In the rows, 128 means zero.
Each named move below is a turn or a mirror, shown by a few rows before and after it. Which moves, in which order, take the first row of each later pair to the second? The first pair is answered.
j67:
[139  81 117  99 168  72 125 145 120 105 171 106 162 152 161 145 147 106
 117 127 171 126]  ->  [153  91 114  92 161 107 163 114 119 128 183  91 160 154 158 161 143 100
 130 118 168 133]
[107 173  97 126 137 156 141 105 138 116 169 110 126 148 116 106  94 156
 172  95 103 135]  ->  [ 87 164  98 139 144 116  96 140 144  93 157 120 132 149 119  90  95 165
 157 109 108 124]
[126 159 127 162 130 137  83 123 122 119 117 136  90 168 107 125  85 123
 136 137 126 131]  ->  [133 163 131 156 126 155 102 109 121 131 120 130  84 170 108 134  80 117
 140 129 123 139]
[130 161 121 160  93 166 128  76 108 132 132 132 111 134 103 130 115 113
 150  92 150 132]  ->  [108 148 118 175 102 111  72 120 113  97 116 149 114 134 103 109 123 124
 131 104 152 116]
j850:
[126 108 156 118 105  97 172 120 132 136 139 106 159  97 120 133 159 117
  99 131 113 130]  ->  [117 114 144 122 103  77 156 125 135 119 131 110 173 103 121 128 154 132
 106 126 107 122]
[136 123  92 136 189 118 121 147 128 102  95 118  92 140 112 164 131 133
 143 187 141 112]  ->  [146 120 102 134 191 132 128 142 125 114 101 117  81 137 112 166 134 123
 142 189 146 120]
[112 165 116 123 146 127 121 131 138 124 112 136 176 127 138 112 136 132
 135 109 120  94]  ->  [137 156 141 117 146 169 151 118 132 157 130 134 146 112 141 123 148 105
 123 119 136 110]
j458:
[149 132 127 148 130 145 164 122 141 166 123 132 151 115 138 132 109 127
 153 112 131 114]  ->  [152 124 132 152 143 148 165 131 148 165 120 138 145 109 138 133 106 121
 148 119 134 116]
[ 99 122 111  97 118 116 133 117 109 127 133 175 132 142 167 143 114 110
 127 172 131 146]  ->  [ 96 125 110  94 115 118 135 111 108 129 134 169 130 146 168 144 113 109
 128 171 124 150]
[114 148 125 143 100 142 127 115 131 126 126 125 158 128 135 110 136 114
 134 124 130 105]  ->  [120 147 127 147 104 155 130 116 131 132 125 127 147 126 138 113 132 106
 131 124 134 102]
[120 115 139 103  77 152 123 138 128 183 132 114 127 127 123 108 147 120
  91 122 162 103]  ->  [119 111 140 103  82 148 120 145 128 180 131 115 127 120 124 108 150 124
  85 124 157 105]
Then:
Each pair is 2 to 3 moves apart.
[145 144 134 113 116 164 139 118 112 143 140 131  83 150 118 147 126 115
 137 139 136 155]  ->  [133 122 135 122 139 130 102 166 121 121 127 147  78 143 120 133 129 117
 109 159 140 146]  j458 j67
[155  89 175  97 124 144 137 115 106 150 170 128 109 126 129 128 177  99
 104 149 165 154]  ->  [117  85 160  99 119  80  85 141 108 106 158 136 137 131 129 110 185 124
 101 159 156 138]  j67 j458 j850
[133 127 105 117 106 140 164  91 147 131 130 118 146 114 135 132 128 118
 128 106 113 129]  ->  [116 132  90 130 112 123 143 106 155 113 116 126 155 121 134 127 117 130
 134 101 108 120]  j458 j850
[141  76  71  92 122 110 109 209 164 108  92 131 183 128 122 134 137 137
 114 156 102 169]  ->  [148 110  58  84  97 151 157 146 160 131  98 109 194 143 116 146 122 144
 161 124  86 175]  j67 j850 j458
[137 129 119 137 187 133 105 200 129 100  93 157 106 149  95 133  81 137
 112 170 125 149]  ->  [102 142 101 118 156  93  97 177 120  76  99 143 153 167  97 129  93 164
 135 157  99 151]  j458 j458
[154 158 107 127 111 172 179  73 127 155 142 107 138 131 131 148 111 137
 175 101 111 125]  ->  [126 119 117 170 155  87  69 183 143  99 106 153 118 118 135 108 112 141
 117 141 136  93]  j458 j67
[110  96 117 104 113  61 113 149 120  85 136 121 130 131 145 123 130 134
  90 157 147 142]  ->  [141  90 141  95 114 112 158 128 114 125 154 114 103 120 141 140 140 103
  84 161 159 160]  j850 j67
[158 158 123 132 126 116  99  75  95 121 139 148 114 128 124 104 148 138
 122 131 164 161]  ->  [160 168 113 129 123 131 113  63  98 128 136 146 122 130 119 110 137 141
 137 124 157 162]  j458 j850 j67
[119 141 111 136  96 168 130 160 156 153  96 130 121 100 116 104  74 172
  98 106 119 126]  ->  [111 129 115 133  97 147 111 179 155 142  93 133 123  97 120 102  80 174
  86 114 123 124]  j850 j67 j458
[123  88 144 105 170 169 156 183 145 117 137 117 112 136 119 180  87 116
  92 154 136 151]  ->  [101 116 110  98 155 154 159 165 146  95 126 108 151 157 111 181  69 149
 130 125 105 143]  j850 j67 j850
[155 141 121 140 119 171 175  94 133 149 138 106 152 120 120 139 130 124
 150 100 125 117]  ->  [140 157 107 153 121 156 154  98 139 131 121 114 156 128 116 128 114 139
 163  90 118 100]  j850 j458
[135 134 159 103  82 185 177  25  65 190 183  94  98 120 123 138 175  91
 139 128 140 166]  ->  [ 68 171  89 112  68 105 133  33  75 115 143  88 176 160 108 114 136 174
 188  87  85 134]  j850 j67
[148 112 136 122 151 119 129 131 136 115 114 121  58 110 125 108 142  87
 121 146 105 166]  ->  [116 120 105 114 142  79 116 134 142  83 103 114 101 128 117 104 131 124
 140 129  76 156]  j458 j67 j850
[108 145  88 129 132 115 120 151 146 102 103 108 173 153 117 149  96 180
 152 129  63 138]  ->  [162 127 122 117 144 194 185 132 145 160 125 104 123 133 120 178 106 130
 129 143  89 159]  j67 j850 j458
[134  66 135 116 149 119 124 173 144 117 139 117 126 101 148 126 138 119
  94 130 113 101]  ->  [137  70 128  91 137 128 160 148 144 123 148 103 145 108 145 139 144 125
 106 119  99 116]  j67 j458 j458
[109 116 146 111 111  82 110 145 109 105 146 119 130 136 131 118 162 138
 115 144 138 151]  ->  [110 138 138 101  94 105 133 109 104 118 154 107 140 145 129 122 154 142
 144 123 128 156]  j458 j67 j850
[159  96 135 149 157 141 166 157 155 143 123 155 127  92 130 123 109  97
 101 155 147 113]  ->  [132 131  91 144 141 125 171 130 158 122 106 143 176 115 122 125  82 144
 151 120 110 100]  j850 j67 j850
[131 132 159 140 131  76  91 143  82  85 127 164  82 108 131 104 113 113
 127 180 134 149]  ->  [169 131 166 120 135 142 162 112  84 131 141 149  65  99 129 131 107  95
 132 170 130 166]  j67 j458
[125 112 113 120  94 119 141  98 140 147 154 107 177 103 152 144 163 118
 136 107 113 129]  ->  [128  90 131 133 108 102 112 127 139 143 153 121 156  92 153 134 179  99
 109 130 131 130]  j67 j850 j67
[124 130  93 131  94 159 106  70  90  86 117 141  94 156 106 137 110 111
 201 116 126 142]  ->  [150  94 130 135 120 176 105 104  92 107 125 159  51 132 112 142 127  71
 150 149 155 151]  j67 j850 j458
[112 106 127 120 125  88 126 141 147  78 123 125 175 118 123 120 150 144
  96 121 111 109]  ->  [146  90 155 106 125 128 165 128 139 115 148 117 150 106 127 136 169 109
  79 134 126 132]  j850 j458
[104 160 118 112 113 116 125 110 125 107 124 125 145 157 125 113 111 151
 173 113 110 115]  ->  [ 98 148 117 120 128 105 108 134 136  98 112 136 142 155 127 113 106 153
 163 119 109 104]  j850 j458 j850
[105 145 138 100 143 125 147  94 101 147 192 153 114 137 113 150 166 120
 143 134 123 164]  ->  [ 94 151 133 105 136 115 134  88  97 139 189 152 121 140 114 143 166 126
 148 133 123 160]  j67 j458 j67
[162  81 118 121 194 185 191 184 179 153 108 141 129 109 123 167 106 126
  96 130 117 114]  ->  [169  83 120 109 177 196 214 160 168 168 126 129 131 109 125 177 119 120
 100 127 118 123]  j850 j458 j850
[152 122 161 116  80 173 180  74 111 171 185 118 120 112 151 148 182 102
 129 114 150 122]  ->  [137 134 150 114  65 155 168  59 105 158 187 112 139 119 151 139 184 116
 145 105 140 122]  j67 j458 j67
[144 153 101 121 143 159 172  82 128 148 131  94 143 157 123 147  96 140
 159 102  86 110]  ->  [135 112 118 160 192 111  97 178 144 113 104 137 114 139 127 121  96 130
 103 141 110  89]  j458 j458 j67
[150 122 117 106 109 134 155  77 159 167 131  96 175 113 132 150 151 129
 129 103 140 110]  ->  [167 111 132 117 128 157 161  91 165 180 127 105 152 105 135 155 150 114
 116 113 155 110]  j458 j458
[118 165  94  95 126 127 140 114 124 111 111 120 156 165 110 140  96 162
 158 112  97 147]  ->  [155 162 117 113 142 181 163 110 122 149 116 128 107 151 107 148  88 126
 144 117 122 154]  j458 j850 j458
[ 94 115 132 137 106  58 104 119 158 103 154 130 158 125 147 125 150 135
 129  94 118  81]  ->  [122  93 170 138 114  84 111 129 153 130 173 135 121 103 155 131 171  95
  94 121 149  93]  j850 j67
[102 115 123 141 127  97 117 141 148 118 123 125 155  98 133 127 144 134
 121 127 125  96]  ->  [122 102 144 136 131 123 133 137 141 140 135 125 131  85 135 132 157 110
 106 141 140 105]  j850 j67
[114 155 106 141 111 136 161  82 129 115 122 105 171 133 132 128 101 132
 151 128 104  93]  ->  [144 139 128 145 122 175 183  86 130 146 131 114 136 118 136 137 104 103
 129 141 126 100]  j850 j458
[136  67 114 143 192 135 120 179 128  98 123 145 101  99 132 102 135 131
  98 142 103 130]  ->  [130 102  93  98 142 161 188  93 114 118 149 105 147 119 126 129 138 149
 149 105  71 148]  j458 j458 j67
[132 145 118 104 112 109 145 103 102 113 146 131 123 153 138 130 123 134
 147 130 116 165]  ->  [129 128 135 114 125  92 115 133 106 104 148 149 107 138 144 120 138 120
 114 153 132 162]  j67 j850 j67
[117 162 120 157 129 137 117 114 109 145 131 127 131 141 131 117  93 118
 152 100 141 121]  ->  [131 136 140 161 147 147 118 135 115 156 133 136 104 125 136 122 102  95
 121 121 157 125]  j67 j850 j458
[ 89 149 144 152  92 152  91  98  83 153 145 112 108 112 119 139 145  84
 126 148 162 117]  ->  [ 83 163 126 145  86 158 106  76  84 151 141 105 126 123 115 143 129 102
 149 129 141 115]  j850 j67
[137 153 136 103  96 156 167  78 123 157 132 126 109 164 109 140 111 107
 167 120 123 175]  ->  [110 114 145 139 133  82  71 171 136 108 101 164  97 150 113 107 115 110
 114 154 141 148]  j458 j67
[156  96 136 131 129  89 128 194 126 109 139 134 141  88 120 107 119 135
 117 151 133  85]  ->  [186  98 152 116 122 139 172 163 123 144 157 127 121  83 123 123 125 111
 122 148 138  99]  j850 j67
[148 149 133 155 143 151 127  78 121 160 109 111 107 113 130 138  88 124
 118  97 126  96]  ->  [146 148 131 162 152 144 120  92 124 155 100 114 106 111 131 132  82 126
 115  98 124  91]  j850 j458 j850
[113 134 109 129 127 104 136 124 144  94 126 113 188 141 123 145 119 145
 160 108  96 112]  ->  [148  86 167 136 151 123 123 154 136 125 148 133 126 105 135 144 157  86
  98 154 148 127]  j850 j67 j850
[148 118 126 118 117 154 177  97 137 154 151 102 137 109 123 142 134 113
 138 114 123 126]  ->  [105 115 116 135 116  73  99 134 137 108 134 117 156 117 126 113 142 135
 128 124 125 108]  j67 j458
[109 112 120 110 155  98 112 156 124 103 122 136 134 142 102 132 147 138
 111 136 133 126]  ->  [112 107 129  91 143 104 131 135 116 113 137 126 137 141 104 141 165 132
 108 138 134 140]  j850 j458 j458
[104 105 130  90 101 124 177  91 145 123 170  86 207 116 154 144 153 157
 132 114  94 115]  ->  [ 96 125 121 102  97 120 166  86 148 114 160  92 211 123 152 135 137 169
 150 102  90 107]  j850 j458 j850
[129 147 134 165 128 152  98 128 145 129 122 155  75 126 145  92 116  87
  96 144 148 138]  ->  [138 167 119 145 111 186 150  83 142 146 128 135  92 138 139 115 105  99
 126 123 125 153]  j850 j458 j67
[121  70 115 138 152  92 115 194 172 109 117 142 153 113 134 129 145 124
  86 150 133 112]  ->  [125  64 122 116 140  85 127 182 165 114 134 130 159 111 136 135 166 119
  84 157 130 126]  j850 j458
[110 139 132  98 146 128 127 183 123 102 112 158 115 132 139 127 105 158
 102 153 141 141]  ->  [109 164 121  77 114 145 164 127 114 117 131 136 136 146 136 137 110 167
 135 130 123 151]  j458 j458 j67
[114  67  95  43 144 116 149  90 121  79 130  86 197 135 112 160 164 149
 144 133  93 166]  ->  [109  81  83  51 140 113 140  76 116  77 125  86 199 144 110 153 156 157
 164 125  94 162]  j850 j458 j850
[137 150 129  74 149 131 127 126  58 124 123 135  81 155 104 126 136 124
 117 166 130 201]  ->  [140 155 123  70 144 139 139 114  59 127 122 128  88 157 100 132 132 129
 127 158 120 203]  j67 j850 j67
[151 115 150 104 134 147 153 119 137 141 127 127 118 120 128 147 163 122
 105 141 126 140]  ->  [138 129 129  93 126 138 162 109 137 128 127 118 148 130 127 152 153 143
 129 125 104 135]  j458 j850 j67
